Rows swapped in pairs by one turn or mirror: which row each one swaps with
The rows were stretched afterwards, more along some directions than others.
Niri: [ 25 -32  17  35 -13  37 -24   0 -18  12 -58  10  10  -3 -41 -50  24  -4
  11  23  -4  18  37 -39  -8]
silev: [ -4  -8   8  27   1  -4 -23   3 -10  -5 -45 -21  -7 -14 -22   4  14 -15
 -18  45  -5  22   1 -14 -43]
Rine: [-12 -14  42  25 -16 -16  -8  43  21   2 -51  13 -21 -21  -6   2 -15 -29
  -4  25  28   2  -3  27  20]
Nuve: [  6 -25  14  24 -12 -28 -29  16  -4  23 -47  30  -8 -12 -32 -31  -7 -44
  -9 -17  -5  -7  -9 -25  10]
Zolab: [ -9 -17  31  18 -34 -25 -24  33  23   5 -39 -28  -1 -28   0  19 -21 -39
 -21 -12  -3  -9  12  16  12]
ded: [  5  -6  16  50 -16  11 -19  12  -4  23 -50   5   3 -18 -29 -41  10 -17
   7 -14  16  16  20 -12  -6]
buf: [  5   9  16  21 -40   0 -27  48  -8  32 -17  14  -9 -17 -20 -22  -9 -22
  21  17   4  -5  20  15  19]
gar: [ 20 -19  58   6 -23 -28 -30  26  27  37 -41 -32  -7 -14  -2  12 -16 -47
 -17  -5  25   7 -18 -23  -3]
livuk: [-20 -19  61   5  -6   1 -15  24  16  18 -37   1 -19  -2  -9 -26   1  -4
  16  29  31   5  28 -25   2]
puni: [ 37 -36  48  -2 -21 -18 -12  28  22  38 -53 -25   7   3 -17 -18 -18 -46
 -26 -32   8  19  -2 -26  10]
nak: [ 10 -34  18   0 -19 -10  -5  40  36  15 -40 -20 -28  10   1  10  -6 -20
   6  21  10  -2  15   3  19]
kof: [ 22 -24  39  12  -2  -6 -28  16  14  26 -54 -34  19   8 -26 -36  -2 -36
 -10 -22   6  -1  12 -13  -7]
Sef: [ -5 -17  19  28  -5  -8 -13  43   8 -22 -60  -1  -6 -19 -22  23   4  -2
 -14  46 -14  27   6  18  -5]
Samob: [ 27 -27  21  10 -25 -13 -29  14  -1  35 -45 -14   4   1 -20 -33 -15 -48
  -4 -41  10  -3  18 -18  17]
Rok: [ 38 -18  13  13  -7  -6 -34  16  -7  11 -58  -2   2  12  -6   4 -14 -32
  -5   2   7  10  17  -1  12]
kalil: [  5   0  60  32 -21 -13 -30  13   5   1 -53  31  -9 -29  -7  -6 -17 -27
 -21  20  38   1   0  15   8]
Zolo: [-10 -22  33  -9 -12 -23 -19  23  -4  35 -23  -4 -28   3 -28  10  -1 -11
  14   5   4  12  -8 -43   1]
buzos: [  4   8  23   5 -16   6 -30  38   4 -11 -26 -18   6 -26 -28  11  -1 -16
 -22  36  -8  -5  -5  10 -19]
gupud: [ 22   5  22  38 -20  21   3  33   0  15 -63   8  -2   0 -34 -32  12 -13
  -1   1  20  14  -7  10 -16]
zutol: [ -8   1  19  38 -27  -5 -39 -16 -27  10 -26  11  10 -30 -33 -16 -13 -23
 -17  14   1   7   3   7 -13]
ked: [-11 -19  14  17 -23 -22   0  -3   5  21 -19   7   8 -37 -10   7 -20 -17
  27   3   3  11   8 -19  12]
Vul: [ -4  -8  38  24 -10 -31 -25  39  10  13 -45  18 -16  -9 -14  -6 -29 -32
 -21 -17  11 -11  -4  20  34]
vimu: [ -2 -19  52  39 -28  27 -29   6 -12  25 -56  26  -2 -28 -35 -35 -23 -37
  18   9  33  -3  -4  -3  12]
nub: [ -2 -13  -9  19  15  15 -36   4 -33   6 -47  28 -24   2 -32 -31   5 -17
  38  47 -16   4  13 -27   2]
guso: [ 18  14  39  16  -7 -10 -13  23  -7  22 -36 -16   3  -6 -23   6 -10 -23
 -11  -2   4  12 -25 -22 -17]
mazam: [  7  -5  19  16 -38  13   2   2 -14  12 -32   9   6 -18 -33  -7 -10  -9
 -14  22 -14  18  -2  -9  -4]
saruk: [ 24   9  32  47  -3  20  -2  41  10   1 -44 -11  27 -11 -36 -32 -11 -16
 -20  -2  13   6  -1  36 -10]
kav: [  7 -29  -7   7 -25   0 -50  23 -15  23 -57  10 -29  -5 -23  -4 -14 -34
  16  25 -11   2  28 -13  22]
tima: [ 13 -13  42   5 -41  21 -19  13  19  11 -46   4  19 -22  11 -43   1 -13
   2  28   4   0  28  -7 -15]
Nazur: [  6   0  24  35 -17  11  12  14   3  19 -59  20  14 -10 -39 -38   0  -3
   0 -14  -7  -1 -10  -4  -7]
sinal: [  9   7  10  11 -29   8 -16  16   4   2 -25  -4  -3 -22 -25  16   0 -11
  -7  48 -13 -10 -18  11 -19]
Fozef: [ -6   4  38  34   5 -14   5  30   6  -1 -55 -10   6  10 -15 -13   5  -4
 -28  12  -8  15  16 -13  -1]
toben: [ 18   0  24  -4 -36 -18 -30  42  18  24   2   8  -3 -13   7 -30 -12 -21
  -2  -4   8 -12  26  17  10]
lim: [  1 -34  30  30  -7 -12 -42  26  14  -1 -31 -15   4 -36 -21 -20  -3 -29
 -14   5   7  10  41 -10  14]
pigog: [  1  -4   4  25 -10 -27  26   9  10  12 -39 -10  -2   9  -5  10  -4  -9
  -3  39 -12   7   2 -13 -11]
fibam: [ -7 -24   7  32  -5   3 -35  27   9  -8 -54  19 -13 -21 -12 -14  -5 -29
   1  33   3 -10  22  25  22]
viru: [ -5  -1  13  13 -21  10 -12   8  -2  11 -32  16  16 -28  -2 -35 -11 -18
  30  28  -2  -9   7  -1 -14]
kolag: [-12   9  32  13  -8  -4   1  50  25   2 -16  -3  20 -21 -27 -34  -6   1
  -4  -9  -4   1   7  12  -1]
morot: [ 20  -6  31  15 -46  -3 -19  36   0  37 -21  25  -5  -8  -4 -36 -23 -40
  12  -8  20   5  11  12  15]
valo: [ 17 -25  59   2 -22 -19 -14  22   8  45 -38  -7   2  -6 -15  -9  -6 -27
   1  -1  21  17 -16 -49  -9]
kamiz: [-22  -9  57  18  14 -24 -45  32   1  -3 -36 -14  -4 -15  -8  -8 -11 -20
 -24  11   6  17   0  -3  -5]
gor: [ 12  -9  44  18 -20  15 -46  27 -15  13 -60  30  -3   5 -21 -39  -9 -22
  -9   6  17   8   8  -7   6]
ruga: [  7 -10  15  38 -41  12 -14   3   3  10 -46 -12  -9 -21 -14   1  -1 -14
 -13  18  17  26   9  -7 -21]
Zevo: [ -6 -36  35   8 -17 -12 -26  39   1  28 -53   4 -31  -7 -34   1   5 -20
  32  -3   9  15   7 -31  16]
netu: [ -3 -14  17   1   4  16 -40  21 -15  11 -37  14  -7  -2 -43 -44  12 -13
  20  10 -16 -10  -9 -19 -14]
rubo: [ 18 -20  18  24 -20 -43 -32   7   0  34 -54  -9 -18   3  -3   3 -21 -57
 -17  -5  18   3  -1 -27   0]
tak: [  5 -23  35  -6  -4 -33 -14  24  10  17 -36  14 -11 -14  -6  22 -29 -37
   4  32  -5  -8 -36 -12  14]
Daf: [ 14 -22  11  20 -43  -3  18   8  -5  38 -40  17   0   8 -17 -10  -1  -9
  18  -2 -16   1  -4 -16   2]
Sokit: [  8 -11  12  33 -27  -5  16  -7  -9  13 -38   7  22  -8 -13 -19 -11  -5
  -9  17 -12  19  12  -3  -2]
Zulo: [  9  12   7  14 -25  -5  -4  25  14 -11 -43  17  -1 -14  10  22 -18 -12
  -2  33   2  -1   2  21  13]
zurum: [ 31   1  38  15  -3  -8   9  37  34  14 -43   6  10  -4 -24 -31   5 -12
  -4 -11  16  -9  -3  10  -5]
kesab: [  4 -19  30   6  -1 -11 -32  28  13  -6 -56 -27   1 -15 -21  16  -2 -22
 -33  25  -7  19  -8 -12 -26]
rimel: [  6   9   6   9 -39   0 -28  20 -27  15 -40   8  -4   4 -15  11 -24 -15
 -17  30 -17  21  -8   7 -12]
Dapa: [ 19 -16  27  33 -37  18 -27  28  12  13 -68   4  27 -39 -12 -35  -7 -36
  -2  35  -3   8   9   8 -12]
Toku: [  4 -25   7  28 -18 -23   5  17   8  31 -46  -6   7 -17 -13  -9 -11 -11
   3  15 -13  39  17 -26  -4]
Mimev: [ 25  -5  18  29  -5   6 -43  25   6  -4 -46   3   9 -17 -28 -39   4 -24
 -36  10  15   9   8  12 -37]
roze: [ -8 -23  31 -21 -27 -33  -2  41  29  46 -28 -26   1  -4  -7   0 -29 -32
  16 -18  -8   6  -9 -25   8]
pes: [  9  -3  40  21 -35  32   2  30  18  -4 -55  -2  26 -18   2 -32 -10 -20
  -2  35   2  12  21  24 -11]
vokor: [  4 -27  30  31  29 -42 -39  21   4   9 -52  -6  -8 -11   4 -11 -19 -44
 -12  16   9  30  10 -20   6]
runi: [ 22  -6  21   3 -25 -41   5  35  27  36 -27  14 -10   0  13   8 -24 -27
  16 -23  23   3  -6 -11  30]
gazi: [ -3 -42  32  -1   4 -34 -36  17   7  31 -44 -18 -35   6  -8   4   0 -41
   9  18  17   7   3 -40  -2]
ved: [ 17   1  29  10  -9 -28 -32  37  -3  26 -26   9  -6   9  18 -19 -26 -35
   6   4  21  -1  13  10  13]

Zulo pairs with runi
kolag pairs with gor
lim pairs with Niri
kesab pairs with Zolo
tak pairs with guso
Fozef pairs with Nuve

